In the data rows, 128 means zero.
Some points, one per row:
[127, 115, 134, 138, 131, 111, 144, 147, 131, 136, 132, 132, 123, 136, 158, 143]
[82, 103, 69, 122, 91, 59, 95, 94, 39, 111, 128, 44, 48, 76, 125, 123]
[90, 98, 113, 150, 147, 70, 110, 106, 78, 158, 134, 80, 73, 112, 176, 160]
[201, 86, 133, 142, 169, 110, 70, 210, 140, 138, 133, 136, 117, 194, 66, 132]
[146, 106, 127, 107, 143, 138, 165, 144, 117, 110, 121, 118, 124, 138, 143, 72]
[112, 156, 133, 178, 99, 119, 122, 93, 132, 169, 144, 131, 126, 96, 92, 167]
[108, 113, 146, 77, 123, 134, 97, 104, 110, 60, 115, 105, 118, 111, 96, 76]
[165, 127, 167, 165, 159, 136, 136, 163, 154, 168, 140, 145, 136, 170, 160, 170]
[128, 89, 148, 144, 121, 106, 141, 128, 112, 139, 132, 122, 122, 132, 125, 147]
[110, 115, 133, 114, 114, 98, 82, 116, 133, 97, 125, 135, 123, 109, 38, 101]
[114, 88, 90, 97, 120, 109, 106, 119, 80, 90, 118, 85, 88, 100, 78, 87]
[128, 125, 127, 167, 123, 122, 130, 130, 128, 132, 142, 128, 132, 126, 74, 163]
[122, 113, 142, 115, 133, 111, 90, 123, 116, 99, 125, 117, 104, 115, 31, 98]
[150, 166, 159, 137, 146, 163, 203, 155, 130, 139, 129, 131, 134, 143, 145, 131]
[163, 140, 161, 134, 91, 149, 138, 141, 120, 135, 130, 117, 129, 128, 73, 114]
[138, 123, 82, 94, 141, 93, 70, 134, 89, 88, 117, 82, 84, 137, 113, 90]
[147, 82, 151, 158, 126, 98, 97, 137, 116, 150, 136, 105, 102, 136, 142, 143]
[80, 171, 73, 103, 85, 112, 162, 74, 69, 108, 121, 76, 91, 63, 110, 101]
[102, 131, 180, 129, 98, 87, 75, 104, 151, 120, 129, 141, 113, 111, 83, 128]
[175, 123, 126, 131, 32, 139, 128, 144, 139, 128, 129, 130, 133, 134, 128, 129]
[151, 122, 124, 159, 154, 149, 169, 139, 113, 150, 138, 111, 112, 128, 140, 146]
[127, 137, 122, 129, 255, 130, 127, 161, 130, 129, 129, 128, 129, 194, 130, 128]
[84, 159, 77, 98, 149, 124, 119, 105, 117, 107, 118, 124, 131, 119, 105, 118]
[98, 123, 31, 125, 116, 85, 109, 100, 55, 126, 127, 51, 74, 110, 154, 130]
[149, 98, 110, 141, 86, 121, 136, 145, 158, 130, 132, 152, 124, 110, 90, 123]
[97, 162, 155, 97, 133, 135, 123, 102, 117, 109, 117, 124, 137, 117, 145, 120]
[135, 82, 102, 121, 121, 114, 119, 151, 107, 122, 126, 105, 105, 146, 141, 119]
[113, 126, 113, 203, 170, 118, 124, 127, 157, 212, 148, 163, 152, 154, 116, 179]
[153, 125, 78, 117, 141, 147, 141, 159, 128, 125, 124, 128, 125, 136, 145, 147]
[143, 190, 114, 138, 109, 143, 194, 139, 134, 151, 130, 151, 146, 111, 111, 129]
Then 12 other points, each followed by its number:
[128, 118, 137, 52, 132, 121, 123, 130, 123, 80, 103, 123, 111, 125, 137, 35] 0
[184, 184, 182, 102, 151, 172, 198, 174, 163, 103, 121, 171, 165, 153, 124, 104] 1
[136, 118, 81, 164, 98, 124, 140, 127, 149, 171, 138, 148, 128, 94, 137, 176] 2
[149, 182, 109, 139, 117, 141, 139, 136, 153, 138, 131, 145, 140, 141, 172, 151] 3
[108, 66, 140, 122, 113, 91, 80, 120, 126, 108, 127, 131, 112, 112, 21, 107] 4
[133, 167, 180, 114, 92, 136, 151, 118, 115, 116, 125, 120, 134, 120, 128, 100] 5
[132, 106, 148, 97, 141, 93, 73, 136, 168, 95, 120, 161, 139, 151, 132, 103] 6
[161, 116, 144, 53, 102, 143, 129, 159, 110, 50, 107, 101, 106, 133, 150, 79] 7
[216, 146, 151, 120, 205, 201, 154, 212, 202, 120, 126, 212, 209, 216, 65, 102] 8
[122, 69, 72, 160, 150, 82, 126, 137, 82, 163, 136, 77, 78, 145, 144, 166] 9
[40, 100, 66, 129, 58, 57, 93, 52, 57, 121, 128, 60, 61, 40, 101, 126] 10
[198, 128, 158, 129, 171, 187, 132, 199, 226, 129, 130, 214, 202, 217, 122, 130] 11
Which of these numbered points is nearest to each point below, ignoring the 3 directions in which the first points spread most? Its number follows each.
[99, 93, 161, 157, 162, 130, 133, 117, 119, 148, 136, 121, 127, 119, 118, 157] > 4
[116, 109, 130, 82, 122, 147, 133, 113, 124, 105, 111, 120, 124, 126, 189, 97] > 0
[177, 194, 103, 178, 130, 166, 195, 169, 148, 187, 142, 147, 149, 154, 168, 192] > 3
[134, 90, 87, 148, 130, 105, 99, 125, 104, 144, 135, 96, 97, 127, 105, 132] > 9
[125, 124, 126, 217, 129, 108, 122, 132, 142, 205, 156, 144, 137, 121, 122, 211] > 10
[105, 135, 174, 110, 99, 152, 134, 112, 116, 106, 123, 126, 147, 119, 135, 97] > 5
[164, 117, 159, 155, 131, 187, 142, 154, 198, 163, 135, 206, 208, 160, 79, 132] > 2
[132, 183, 90, 109, 113, 204, 208, 122, 150, 105, 123, 162, 186, 129, 116, 104] > 8
[133, 178, 125, 119, 120, 132, 125, 126, 130, 121, 126, 131, 133, 127, 108, 142] > 3
[171, 169, 126, 156, 110, 177, 154, 152, 152, 156, 136, 142, 160, 152, 170, 171] > 3
[230, 138, 200, 128, 227, 204, 147, 240, 201, 130, 128, 201, 200, 235, 135, 127] > 1
[149, 117, 115, 156, 163, 109, 139, 166, 125, 147, 136, 127, 113, 152, 91, 145] > 9
[181, 106, 156, 101, 167, 181, 102, 184, 210, 97, 121, 211, 207, 199, 122, 102] > 11
[196, 166, 198, 126, 172, 192, 167, 181, 166, 128, 126, 176, 185, 178, 141, 128] > 1
[155, 117, 156, 81, 105, 140, 118, 141, 130, 73, 116, 126, 134, 125, 142, 97] > 7
[81, 74, 81, 147, 128, 52, 79, 102, 78, 145, 133, 79, 67, 102, 135, 157] > 10
[145, 76, 130, 108, 118, 95, 114, 151, 106, 118, 121, 113, 108, 135, 92, 115] > 9
[126, 206, 128, 130, 124, 195, 232, 111, 121, 144, 127, 129, 158, 104, 177, 134] > 1
[147, 149, 123, 88, 141, 193, 199, 137, 162, 88, 117, 171, 182, 136, 88, 73] > 8
[134, 159, 109, 184, 96, 128, 159, 131, 111, 188, 144, 110, 110, 115, 102, 170] > 9
[95, 97, 29, 135, 97, 111, 102, 90, 52, 121, 132, 50, 78, 95, 102, 130] > 9
[142, 88, 145, 91, 108, 124, 136, 147, 130, 103, 116, 122, 104, 108, 145, 106] > 7
[107, 141, 157, 102, 117, 123, 130, 101, 174, 100, 122, 177, 158, 107, 117, 97] > 6
[153, 117, 129, 175, 187, 159, 121, 160, 112, 172, 141, 109, 121, 171, 114, 162] > 9
[119, 48, 171, 111, 164, 115, 95, 143, 137, 104, 124, 136, 127, 149, 85, 103] > 4
[133, 149, 104, 145, 140, 131, 95, 125, 134, 143, 134, 121, 116, 125, 131, 138] > 3
[152, 88, 116, 122, 129, 111, 126, 145, 114, 121, 126, 112, 115, 135, 118, 108] > 9
[146, 165, 133, 162, 110, 132, 173, 134, 118, 161, 138, 118, 116, 122, 128, 158] > 9
[134, 139, 81, 127, 122, 117, 101, 122, 109, 126, 128, 107, 109, 130, 118, 119] > 3
[123, 129, 102, 131, 128, 118, 162, 128, 108, 129, 129, 114, 119, 136, 135, 142] > 9
[108, 146, 134, 81, 66, 103, 132, 93, 144, 95, 113, 144, 129, 77, 169, 106] > 6
[138, 129, 171, 124, 130, 141, 115, 138, 137, 141, 124, 136, 130, 121, 107, 119] > 5
[156, 115, 111, 143, 114, 130, 118, 158, 144, 152, 130, 141, 127, 149, 135, 146] > 2
[133, 110, 141, 29, 156, 136, 125, 141, 129, 33, 99, 121, 128, 152, 146, 40] > 0
[173, 108, 147, 142, 164, 191, 133, 164, 205, 150, 133, 205, 205, 186, 102, 135] > 11
[151, 123, 134, 156, 121, 141, 141, 151, 117, 155, 136, 116, 122, 146, 153, 175] > 9
[133, 88, 151, 102, 116, 110, 143, 148, 109, 114, 119, 121, 125, 140, 133, 110] > 5
[112, 177, 98, 138, 134, 145, 116, 117, 118, 144, 131, 122, 129, 126, 118, 143] > 3
[95, 101, 131, 77, 107, 107, 92, 99, 142, 77, 113, 141, 138, 111, 104, 74] > 6
[128, 115, 116, 130, 136, 118, 113, 135, 140, 130, 128, 126, 117, 126, 120, 133] > 2
[100, 147, 114, 152, 133, 135, 146, 101, 124, 155, 135, 131, 129, 111, 104, 136] > 4
[129, 128, 119, 153, 133, 125, 130, 133, 131, 159, 134, 129, 125, 127, 130, 161] > 9
[157, 127, 164, 143, 140, 104, 112, 168, 123, 143, 133, 121, 108, 154, 185, 156] > 5
[134, 149, 119, 166, 105, 151, 119, 118, 134, 161, 140, 126, 128, 121, 76, 142] > 9
[136, 136, 106, 105, 108, 126, 148, 128, 150, 91, 122, 153, 154, 133, 133, 107] > 11
